In the rows, 128 means zero.
Each path below is one point turned by a fixed rotation once a step. After each direction that follows a path, write how fast that rotation turns it, in degrees a step (0 if it stays still).
Each turn is a multiple of 5 degrees from 10 to 175, or 0.
Each row of a path follows its step; steps can be skipped.
Path 1:
step 0: [131 127 126 127 124 125 134 140 130 120 129 119 127 116 130 133 136 134
 124 128 129 126 129 134 121 124 130 120 125 131 134 130 124 132 137 119
 132 133 129 127 129 122 116 128 125 126 124 123 129 130 136 120 122 136
 129]
step 4: [125 123 129 123 128 130 128 117 130 134 116 125 132 142 126 130 126 128
 133 128 131 132 126 132 130 122 131 131 130 135 132 131 124 130 139 124
 133 129 121 121 128 136 119 129 131 125 121 133 124 134 135 118 122 134
 125]
step 5: [134 132 121 128 128 128 128 130 128 129 140 123 132 115 136 133 123 136
 126 123 136 128 124 124 131 129 120 128 132 123 122 134 123 115 127 128
 132 134 132 130 128 123 125 122 120 122 131 133 126 129 133 128 136 122
 123]
step 6: [119 130 129 127 125 125 134 134 135 133 130 121 129 131 129 116 131 112
 131 125 122 134 128 132 127 120 131 132 127 123 133 125 133 136 124 118
 123 124 122 133 125 127 123 133 123 126 127 132 125 123 118 128 127 119
 124]
step 7: [137 125 139 128 137 132 132 123 124 120 130 132 122 131 123 133 127 135
 127 127 121 129 135 127 125 127 124 125 129 131 128 126 123 122 136 128
 131 132 123 138 138 123 123 123 136 128 127 123 127 125 133 126 115 126
 119]
step 11: [125 121 127 131 128 127 131 128 129 126 140 123 140 132 126 123 123 129
 131 127 133 135 134 135 123 135 133 134 126 131 129 134 124 136 130 119
 129 130 131 130 138 119 122 134 124 136 123 126 130 129 126 120 122 138
 122]
step 12: [135 131 130 117 128 136 137 126 120 130 123 130 124 122 135 130 129 129
 128 135 128 134 126 134 137 124 131 122 127 126 134 132 128 122 138 132
 125 122 124 129 126 130 122 125 124 114 121 136 129 126 137 126 130 126
 129]
step 18: [132 131 137 125 132 125 133 131 133 121 131 125 136 124 122 122 126 125
 117 122 122 132 132 126 114 128 125 126 132 132 124 122 122 128 130 127
 136 127 135 137 128 125 119 124 124 123 129 131 135 123 123 118 131 124
 123]
step 22: [135 117 141 137 140 125 125 123 131 129 127 125 129 136 127 128 128 126
 132 120 126 133 128 131 129 127 130 138 127 125 119 125 124 133 128 123
 122 131 133 132 127 133 123 135 133 133 126 125 129 131 134 126 122 124
 115]
Directions:
[126 127 127 129 126 131 126 130 127 126 128 128 129 128 126 125 127 126
 131 129 130 129 126 129 128 129 129 126 130 130 128 127 129 128 127 125
 129 127 127 129 127 126 129 129 127 129 129 126 129 131 128 128 130 127
 126] -> 140
[127 129 127 130 125 127 127 129 132 127 127 130 127 127 127 131 126 128
 128 126 129 129 130 128 129 126 126 131 127 127 128 129 128 126 128 128
 129 127 130 127 125 129 127 129 127 127 127 127 128 129 130 128 131 125
 127] -> 90
[129 127 132 127 130 130 128 128 126 126 129 128 128 127 127 127 127 128
 129 127 127 128 127 129 130 128 126 129 130 125 127 128 128 127 129 131
 129 127 131 126 126 127 127 128 128 129 130 131 130 127 127 127 130 128
 127] -> 170
Path 2:
step 1: [122 125 124 128 128 130 126 131 131 129 125 130 128 128 121 139 127 125
 135 120 135 132 130 132 134 117 135 123 123 123 129 126 130 122 126 128
 134 130 126 129 128 119 144 140 123 119 130 119 131 132 123 133 128 119
 129]
step 3: [122 133 127 124 128 124 121 139 130 128 127 120 115 135 132 127 134 136
 136 121 139 125 132 129 125 136 135 129 132 124 123 138 126 125 124 123
 132 129 124 125 124 136 133 129 123 124 133 135 127 129 128 136 134 135
 131]
step 8: [129 126 124 131 123 129 141 132 128 130 124 130 138 125 125 121 134 128
 129 134 130 127 123 138 124 128 132 131 120 124 132 136 131 130 125 144
 131 128 126 124 127 119 121 141 127 129 137 123 136 130 132 130 128 127
 132]
step 9: [128 115 122 122 124 125 118 119 137 132 135 119 122 133 125 124 125 133
 124 133 128 127 135 124 126 127 129 120 138 125 126 137 132 124 129 130
 121 126 135 126 127 122 138 129 135 133 132 127 129 136 126 135 131 125
 125]
step 10: [131 128 127 125 130 135 129 128 123 125 136 121 124 126 132 132 128 129
 143 120 127 130 126 129 127 129 137 136 114 135 123 128 132 129 116 129
 130 128 127 129 128 128 131 133 129 119 124 122 128 135 137 131 129 114
 128]
step 15: [128 127 129 121 135 128 137 127 128 141 128 120 125 139 117 127 132 122
 124 138 125 122 123 128 125 120 126 122 126 125 123 130 134 124 136 133
 130 125 125 133 131 130 130 128 119 123 131 125 133 134 120 122 127 132
 119]
step 17: [127 125 121 127 128 126 132 130 128 130 125 124 128 133 124 127 138 136
 137 120 127 131 126 140 126 126 127 115 127 124 126 129 135 124 124 133
 125 134 121 131 134 118 132 137 128 132 143 128 120 126 127 124 121 121
 133]
step 20: [124 137 133 127 117 131 130 127 140 120 128 124 125 131 126 126 127 133
 121 124 121 130 134 127 138 122 127 124 119 130 129 123 132 124 121 118
 132 135 118 120 126 132 134 135 134 126 130 131 128 126 134 128 120 121
 126]
step 27: [126 122 124 126 122 138 132 135 130 124 136 127 134 125 117 134 138 126
 128 130 123 133 131 120 133 125 124 126 142 125 125 123 124 132 125 135
 128 131 128 121 132 127 120 130 130 130 133 125 131 134 137 138 123 122
 132]
Directions:
[127 130 128 128 128 128 127 128 126 126 130 128 130 128 132 128 126 126
 126 128 126 128 130 127 128 128 129 129 124 126 129 130 128 128 127 129
 129 128 127 128 125 129 128 132 128 129 127 129 129 127 128 130 127 128
 127] -> 175
[129 129 127 127 127 127 126 125 130 128 131 130 130 129 126 129 126 128
 129 126 127 127 127 127 130 128 125 125 127 127 129 130 130 124 128 126
 127 128 126 128 127 128 129 128 126 127 130 127 127 129 128 126 129 127
 129] -> 135
[129 128 126 129 125 125 131 131 129 128 130 126 129 129 128 127 129 126
 128 126 128 125 128 125 126 126 127 128 128 129 130 127 128 128 130 131
 128 130 129 128 127 127 128 126 130 127 127 129 128 128 128 127 127 130
 130] -> 115
